Look-ups in named tables: a row name and a column name give one cell, copied from the table.

Lifofa:
columns: Nibar, Vev, Vigudu, Gim
Tig: [151, 161, 131, 131]
Rig: [165, 145, 149, 141]
Nos: [142, 159, 146, 232]
Mef: [146, 117, 220, 89]
Sil: [180, 127, 169, 153]
Pereno: [150, 156, 150, 220]
Zogi: [168, 127, 168, 161]
Rumad: [137, 138, 208, 55]

What is the Vev of Rumad in Lifofa?
138
What is the Vigudu of Tig in Lifofa?
131
What is the Vev of Rig in Lifofa?
145
What is the Nibar of Rig in Lifofa?
165
What is the Nibar of Nos in Lifofa?
142
What is the Vev of Sil in Lifofa?
127
What is the Vigudu of Nos in Lifofa?
146
Which row has the largest Gim? Nos

Sogupo =
fields: Tiv, Lagasa, Bet, Ruten, Pog, Gega, Til, Ged, Zivafun, Supum
Nisa: [4.29, -25.77, -7.23, -30.57, -22.63, -29.29, -18.02, 10.36, -19.73, -20.77]
Fesabep: [54.33, -79.09, -12.70, -97.48, -57.01, -94.89, -45.90, 80.24, -61.62, -66.28]
Kob: [-11.01, 8.76, -7.96, -16.11, -5.21, -14.46, 4.65, -5.66, -14.21, -14.02]
Kaveso: [-10.50, -21.94, -15.57, -6.64, -9.40, -7.25, -23.15, -12.90, -6.90, -6.45]
Bap: [-13.87, -22.30, -30.18, 1.11, 0.37, 0.40, -30.67, -17.58, -1.53, -0.64]
Zef: [1.24, -29.27, -1.42, -35.15, -32.74, -33.59, -16.76, 7.28, -22.41, -24.04]
Mef: [-7.84, -22.87, -1.13, -25.22, -28.41, -24.80, -12.56, -4.18, -19.17, -20.40]
Fas: [-23.65, -6.80, 9.17, -24.54, -31.62, -26.06, 5.55, -19.69, -29.68, -30.48]
Tavet: [1.07, -28.09, -9.06, -17.51, -22.45, -16.47, -21.68, -2.50, -8.63, -9.57]

Kaveso, Pog -> -9.40
Fas, Til -> 5.55
Tavet, Lagasa -> -28.09
Tavet, Ruten -> -17.51
Nisa, Bet -> -7.23
Zef, Tiv -> 1.24
Nisa, Ruten -> -30.57
Fas, Supum -> -30.48
Kob, Lagasa -> 8.76
Mef, Supum -> -20.40
Kaveso, Ruten -> -6.64
Fas, Ruten -> -24.54
Mef, Gega -> -24.80
Fesabep, Pog -> -57.01
Fas, Zivafun -> -29.68
Kaveso, Supum -> -6.45

Gufikad =
	Bod	Pudel	Vapi
Meteke	5	1	29
Zolokol	-43	-62	31
Kiv	21	12	38
Vevupir	15	7	32
Sud	53	1	71

What is the Vapi of Zolokol in Gufikad? 31
What is the Pudel of Kiv in Gufikad? 12
What is the Pudel of Zolokol in Gufikad? -62
What is the Vapi of Meteke in Gufikad? 29
What is the Pudel of Vevupir in Gufikad? 7
What is the Bod of Meteke in Gufikad? 5
What is the Pudel of Sud in Gufikad? 1
What is the Bod of Vevupir in Gufikad? 15
What is the Vapi of Vevupir in Gufikad? 32

Nava:
        Vimil  Nodavi  Defarer  Mudara  Susuto  Pip  Pone   Kar  Lafumit   Kov
Ruribe    0.1    -0.3      0.2     0.3    -0.4  0.2  -0.4   0.1     -0.4  -0.1
Mik       0.0    -0.2      0.2     0.3    -0.5  0.2  -0.4  -0.1     -0.4   0.1
Zupi      0.0    -0.1      0.0     0.5    -0.5  0.2  -0.5   0.1     -0.4   0.0
Datune    0.1    -0.1      0.2     0.3    -0.3  0.2  -0.5   0.0     -0.3  -0.1
Sobu     -0.1    -0.2      0.1     0.5    -0.4  0.3  -0.5   0.1     -0.2  -0.1
Dus      -0.1    -0.2      0.1     0.3    -0.2  0.1  -0.4   0.0     -0.3  -0.1
Kup       0.1    -0.2      0.3     0.1    -0.3  0.2  -0.4   0.1     -0.3  -0.1

Lafumit of Sobu: -0.2
Kov of Dus: -0.1
Pip of Dus: 0.1
Lafumit of Mik: -0.4
Defarer of Dus: 0.1
Susuto of Zupi: -0.5
Lafumit of Datune: -0.3
Susuto of Ruribe: -0.4
Defarer of Sobu: 0.1
Kar of Kup: 0.1
Kar of Dus: 0.0
Defarer of Zupi: 0.0
Mudara of Datune: 0.3
Lafumit of Dus: -0.3
Vimil of Sobu: -0.1
Susuto of Mik: -0.5
Pip of Datune: 0.2
Vimil of Datune: 0.1
Vimil of Mik: 0.0
Vimil of Ruribe: 0.1

Table Faf
,Nasuru,Viseb
Bukofe,-239,320
Lukorel,-529,-603
Kesel,611,-310

What is the Viseb of Bukofe in Faf?
320
What is the Viseb of Lukorel in Faf?
-603
What is the Nasuru of Bukofe in Faf?
-239
What is the Nasuru of Kesel in Faf?
611
What is the Viseb of Kesel in Faf?
-310
What is the Nasuru of Lukorel in Faf?
-529
Which row has the largest Viseb? Bukofe

Table Doma
         Tiko  Pasil  Noli  Gegu
Rodateb   3.5    1.7   3.6   4.2
Ras       4.9    6.6   4.8   3.6
Bazuz     3.5    2.1   3.2   4.6
Vusoso    4.4    7.9   3.1   4.4
Bes       4.4    5.4   3.7   4.3
Poti      4.8    5.9   4.0   4.4
Dugebop   3.2    0.8   4.4   3.9
Vana      5.0    6.3   3.8   4.2
Beg       4.4    5.5   3.3   4.3
Nitur     4.4    4.9   4.4   3.8
Vinipur   4.8    5.8   4.1   4.5
Fusako    4.4    2.8   3.7   4.5

Bazuz, Noli => 3.2
Vana, Pasil => 6.3
Vana, Noli => 3.8
Fusako, Pasil => 2.8
Bazuz, Gegu => 4.6
Nitur, Gegu => 3.8
Vinipur, Noli => 4.1
Nitur, Pasil => 4.9
Poti, Gegu => 4.4
Fusako, Gegu => 4.5
Poti, Tiko => 4.8
Bes, Tiko => 4.4
Dugebop, Pasil => 0.8
Row with the largest Pasil: Vusoso

Sok
          Mas  Fonalem    Mot    Mep    Nen  Tekevoz  Detif  Datuf    Gaf
Vike    -3744    -1043  -3066  -2761   6570       49  -4347  -3657  -1509
Sut     -3983     1056  -1016  -2155  -2623      963  -1426   5174   -257
Nudaba  -4090      -48  -1052   2738    683     1073  -4378  -3140  -2174
Kos     -1877    -5119  -2056   3253  -1513    -1889  -1986  -1826  -4684

Kos, Tekevoz: -1889
Kos, Gaf: -4684
Vike, Mas: -3744
Nudaba, Datuf: -3140
Sut, Tekevoz: 963
Sut, Datuf: 5174
Sut, Fonalem: 1056
Sut, Nen: -2623
Row with the largest Tekevoz: Nudaba

Table Vud
,Vemov,Lasim,Vusolib,Teg,Nosi,Vopuf
Bidin,9.62,3.86,4.91,9.62,5.44,5.52
Vikapi,1.89,5.59,4.47,1.89,4.59,4.53
Rilom,6.16,4.62,5.26,6.16,4.99,5.04
Bedev,2.30,5.50,4.91,2.30,4.56,4.61
Kog,7.38,4.91,5.46,7.38,5.16,5.23
Pov,3.64,4.91,4.79,3.64,4.78,4.91
Kup,4.91,5.96,4.91,4.91,4.91,4.27
Kan,7.81,4.27,5.38,7.81,5.29,4.91
Molef,1.26,4.91,4.14,1.26,4.91,4.47
Muf,7.11,4.44,4.91,7.11,5.12,4.91

Teg of Bedev is 2.30
Lasim of Muf is 4.44
Vemov of Pov is 3.64
Vemov of Rilom is 6.16
Nosi of Vikapi is 4.59
Lasim of Rilom is 4.62
Nosi of Rilom is 4.99
Teg of Kog is 7.38
Nosi of Bedev is 4.56
Teg of Muf is 7.11
Teg of Kan is 7.81
Vopuf of Kan is 4.91
Nosi of Molef is 4.91
Vusolib of Kog is 5.46

Rov =
          Mumid    Nata     Zez     Det     Zer
Gosores  52.441  11.110  60.975  51.667  15.392
Gegu     54.613   3.717  71.219  55.219  24.232
Vuk      61.137   6.630  71.338  47.949  34.232
Koganom  18.527  51.879  23.907  46.408  34.853
Zenopu   42.297  19.509  53.634  49.705  18.180
Zus      59.108  27.919  51.100  32.887  41.083
Por      56.026   8.434  68.775  49.741  31.822
Pufudal   5.670  80.678   3.365  24.470  62.317
Liv      46.721  32.866  43.831  35.737  31.924
Sozup    67.466  10.273  66.539  41.631  30.596
Lupebe   53.859  15.725  58.686  45.584  22.481
Tize     44.068  45.831  38.610  24.001  58.913

What is the Mumid of Tize in Rov?
44.068
What is the Mumid of Pufudal in Rov?
5.670
What is the Det of Pufudal in Rov?
24.470
What is the Mumid of Gosores in Rov?
52.441
What is the Zer of Gegu in Rov?
24.232
What is the Nata of Tize in Rov?
45.831
What is the Zer of Sozup in Rov?
30.596
What is the Det of Zus in Rov?
32.887
What is the Det of Vuk in Rov?
47.949
What is the Mumid of Vuk in Rov?
61.137
What is the Zer of Lupebe in Rov?
22.481
What is the Zer of Pufudal in Rov?
62.317
What is the Nata of Koganom in Rov?
51.879
What is the Nata of Lupebe in Rov?
15.725
What is the Zez of Zenopu in Rov?
53.634
What is the Nata of Sozup in Rov?
10.273

